The rows of X fall into several groups, and each row is roughly a mix of its group's hidden directions; some rows fit no group.
X (77 x 10):
[[ 36.0   9.0  29.9 -29.4   3.4 -30.9  10.5  -9.1   0.1 -46.4]
 [-40.5  -5.4 -38.7 -22.4  12.0  36.0   3.0   5.6 -11.8  34.0]
 [-43.6  20.5  -5.2  -5.6  16.3  32.1 -36.6 -17.7   5.4  33.1]
 [  2.7 -11.8  44.9  16.5 -20.0   2.3  18.7 -26.9  45.1  22.5]
 [ 15.7  18.4  -1.6  36.0 -53.7  20.8  28.1 -11.6  -8.8 -15.9]
 [ -1.8  54.9  45.4 -17.1  18.9 -23.6 -11.2  -2.8  -4.9  -3.5]
 [ 34.3 -40.1  11.3  43.8  24.3  30.1   4.6  -0.5 -10.0   3.9]
 [ -7.1  16.7  30.1  31.5  -7.8  20.0  23.0  48.0  29.2   8.8]
 [  5.2 -56.9  -9.9 -24.0  26.8  -3.7 -19.7 -34.7  -8.8  10.5]
 [-14.1  57.8  15.1   3.8   7.3 -33.5   4.6  20.2  18.7 -26.7]
 [-10.8 -57.0  11.6 -35.5  20.1  22.0 -13.6  14.8  12.3 -15.5]
 [ 15.5 -34.0 -36.5  15.0 -15.4  11.5  12.1   0.6 -38.7 -38.5]
 [-40.4  -4.8 -35.9 -50.2   7.8  22.3 -16.7   4.5   5.0 -10.3]
 [-11.8  37.6  42.1  24.8  23.0 -12.7   9.9   9.9  37.3 -15.5]
 [-12.5 -12.3 -28.5 -14.4  31.0 -10.2 -23.4 -45.0   9.2 -37.4]
 [  4.2 -33.7  -1.7 -29.7 -20.2  11.3 -11.2 -21.6   4.1  57.2]
 [-13.7 -13.8  15.9 -13.3  10.7  16.8  -4.5  48.9  21.5  48.7]
 [-12.0  27.7 -18.0 -27.5  16.6 -29.0 -24.0 -29.6   8.3 -42.6]
 [ 38.7  -9.2  -1.3  -7.1  12.3 -56.6  31.4   5.9 -21.0  -0.2]
 [ -8.8   5.7  11.7 -13.1  -7.3  27.1  -8.0  31.1  13.9  63.4]
 [  5.4  32.4 -39.3  20.8  16.0 -28.3   6.3 -31.0 -21.3 -29.8]
 [ 41.4   5.9  37.1  49.6   5.6 -17.8   6.1 -17.8  -2.6  12.6]
 [ -7.7  32.4  -3.2   4.7 -29.2  43.2 -10.8  15.2  10.4  46.2]
 [ 25.1 -23.6  -2.6 -12.5  -5.3 -14.9  14.1 -35.4   3.3 -58.2]
 [  4.0 -43.8 -27.9 -41.6   4.3 -10.3 -22.2 -24.4 -19.2  20.7]
 [ 21.5 -22.2 -15.4  22.5 -16.8 -11.8  29.0  51.2  -8.0  28.4]
 [-29.7  -9.0 -24.3  20.9  -5.4  34.7 -10.6  21.6   4.5  51.3]
 [ 35.7  14.5  38.6  13.2 -19.1 -17.4  38.8  30.1   5.6 -13.6]
 [  4.0  46.9  38.6  18.9  -4.3 -21.8  14.2  37.0  -6.5  16.6]
 [-11.0  51.6  28.1  15.6   8.7 -41.4  -7.1  16.3 -22.7  -4.8]
 [ 29.8 -14.6  -2.3 -20.7  11.0 -44.5  10.1 -24.3 -13.4 -44.0]
 [-11.3  43.5 -29.2 -19.9  19.5 -10.0 -18.7  37.1 -29.1 -11.4]
 [  7.7 -75.2  -1.7  -6.6  -8.6  14.3   7.6  -3.0   4.6  18.2]
 [-23.9   4.0 -33.7 -32.8  32.2 -14.6 -17.5 -25.8  -1.3 -37.9]
 [-11.3  21.3  20.2  57.6 -28.3  10.9  27.7  20.2   6.3   2.3]
 [ 20.8 -12.6   1.5   2.6  -6.6 -26.6  16.7 -30.0  -2.9 -62.6]
 [  6.4  13.0  -2.3   0.3  16.6 -59.3  -2.8 -15.4 -29.6 -36.4]
 [  2.1  46.0   6.3  -3.6 -58.4 -11.0   3.6  23.3  13.5   1.6]
 [-20.1  18.0 -39.7  -6.8 -38.5  31.7  14.9  34.1  -8.0  12.6]
 [ 37.0 -20.2  15.8  17.5 -23.7   7.7  52.0  -4.6  20.4 -18.8]
 [  2.0  17.0  26.9  38.7 -27.7  21.7  29.9  35.2  13.8  19.6]
 [ -3.5 -43.1  18.6 -20.4   9.7   9.9 -10.7  -8.1  23.1  54.0]
 [-30.8  15.9  -1.5  20.0   2.7  31.8  -6.3  12.6   7.4  59.8]
 [ -4.8   8.7  41.2  39.8   9.7   2.1  25.8  24.0  36.2 -20.6]
 [ 36.9 -35.4  -3.1  21.9 -13.6  16.8  30.8 -18.4 -34.1 -20.9]
 [ -2.7  21.7   4.0   5.4 -39.3  26.7  12.2  43.6   8.0  39.4]
 [ 10.5 -29.6 -37.1  30.1  37.6  27.7   7.7 -10.6 -25.5 -13.3]
 [ -8.0  19.2  38.9  23.0  37.2 -21.0   5.3 -11.6  32.4 -30.5]
 [ 20.2  -2.2  44.0  16.2 -32.3 -41.5  26.9  17.3  -0.4   7.1]
 [ -4.2  -0.6  -5.2 -21.9  27.9 -49.1 -13.2 -33.5  -0.7 -38.0]
 [-18.1  24.2 -17.1 -11.5 -49.9 -22.7  31.9  31.5  -9.5   3.6]
 [-15.2 -41.5 -28.7   5.3  38.9  32.7  10.5  -2.5 -22.4  21.1]
 [ -4.0  -7.7  -0.3 -27.0 -23.4  18.2  -7.6  18.7   8.7  65.4]
 [  0.7 -25.7 -27.3 -14.1   4.3 -19.3 -16.9 -33.0 -11.8 -54.3]
 [ 19.7 -28.6   1.9  33.7 -19.6  35.5  24.1  35.3 -11.8  22.3]
 [  8.8 -38.0   7.8  -3.0  52.6 -14.5 -12.2 -29.6  -2.3 -29.3]
 [-22.2   6.2 -36.2 -30.6  30.3 -17.1 -15.0 -26.1  -3.8 -39.3]
 [ 13.3 -35.2 -26.3 -47.8  15.9  -2.8 -19.4 -30.3  -0.3 -22.3]
 [-18.3   1.9 -49.5   5.5  44.9   6.1  -0.1 -31.6 -23.8  -3.6]
 [ -9.7  21.2  26.1  29.4  -5.7   9.8  24.3  53.5  27.1  -7.0]
 [  6.8 -35.6 -11.7  34.5   9.3  21.7  34.7  15.3 -29.0  31.2]
 [ -3.0  20.1   1.7  28.3  55.8  29.7 -11.2  16.3 -18.5 -22.5]
 [-11.8  -2.9 -16.5   2.3 -44.8  11.7  35.1  44.6 -14.4  21.4]
 [-18.2  37.3   5.9 -29.1  -3.5  -9.4 -11.7  40.1  15.9  41.8]
 [  9.3  24.1 -26.9  10.4  28.9 -21.5 -15.6 -38.3  -5.1 -43.8]
 [  7.5 -20.7   5.6 -10.1  36.6 -38.8  -7.3 -25.6  -1.4 -47.8]
 [-27.4   9.8  -1.8  -7.2  10.8  38.7 -19.5   3.3  12.8  58.1]
 [  0.7  21.0 -26.2 -17.9  15.1  31.4 -32.3  -9.2 -36.9  36.0]
 [ -1.4  50.0   5.2  26.2  -4.9 -20.7  14.2   2.9   1.5 -50.7]
 [-37.1  34.1  23.8  21.8 -12.1  45.1 -17.0  -3.8  19.0   5.6]
 [  5.2  24.1  26.0  16.7   9.5  -0.4  34.2   6.8   7.6  59.3]
 [-10.1  35.3  22.9  14.4  29.7 -33.1   5.0   2.5  20.7 -43.9]
 [-26.3  37.8  19.2   4.7   1.8  18.8 -22.9  35.9   1.4  42.0]
 [-24.9  38.5 -18.7 -15.2  26.6 -33.3 -10.3 -42.7  -5.4   1.6]
 [ 16.8 -55.3 -37.7 -30.9   5.0  18.4  -0.2 -11.9   9.1  12.2]
 [-27.5  30.9  13.8 -12.5   9.8  28.0 -29.9  20.1   7.0  46.6]
 [ 32.7 -40.5  49.8  26.1  -2.6  -7.2  15.3  15.1   2.1   8.0]]
Here is one row from each group, named. Which group is each of the other rows in?
[ 47.3  -2.7  22.9 -20.5  -2.2 -37.7  25.8  10.4  -3.9 -32.2] => <105>
[ 29.3  -5.8 -28.4  55.8  10.7  11.3  22.1  -3.5 -29.2  -6.8] => <53>
[-13.3  41.0   8.5 -23.5 -35.1 -18.7   2.5  25.0  24.3  34.3] => <104>

[-24.9  36.4  -0.2  -3.5  27.2 -42.9 -29.7 -10.7 -29.8  -5.8] => <105>
[ -0.2 -31.6  49.1 -16.4  16.3  22.8 -23.8   0.4  24.5  28.6] => <53>
[ 19.2 -46.3 -31.8 -17.5   1.6 -12.2   4.3 -31.8  -2.9 -37.8] => <105>
[  3.3 -19.8   5.9   7.4  38.7 -25.0  -4.2 -38.8   0.0 -48.1] => <104>
[-9.0 73.7 19.1 19.1  5.2  0.7  0.7  7.3  9.3 -7.0] => <104>
[ 10.0  16.9  29.0  42.7 -29.2   5.9  37.1  32.3   9.2   3.6] => <105>
[ 13.1  10.7  24.6  11.7 -54.8 -13.5  26.9  36.0   1.7  14.6] => <53>
[  4.7   9.5  -6.8  32.1 -22.9  37.2  16.3  19.0 -11.0  51.1] => <53>
[  9.3  15.2  24.6  45.1 -25.3   5.4  40.6  29.4   8.2  15.6] => <105>
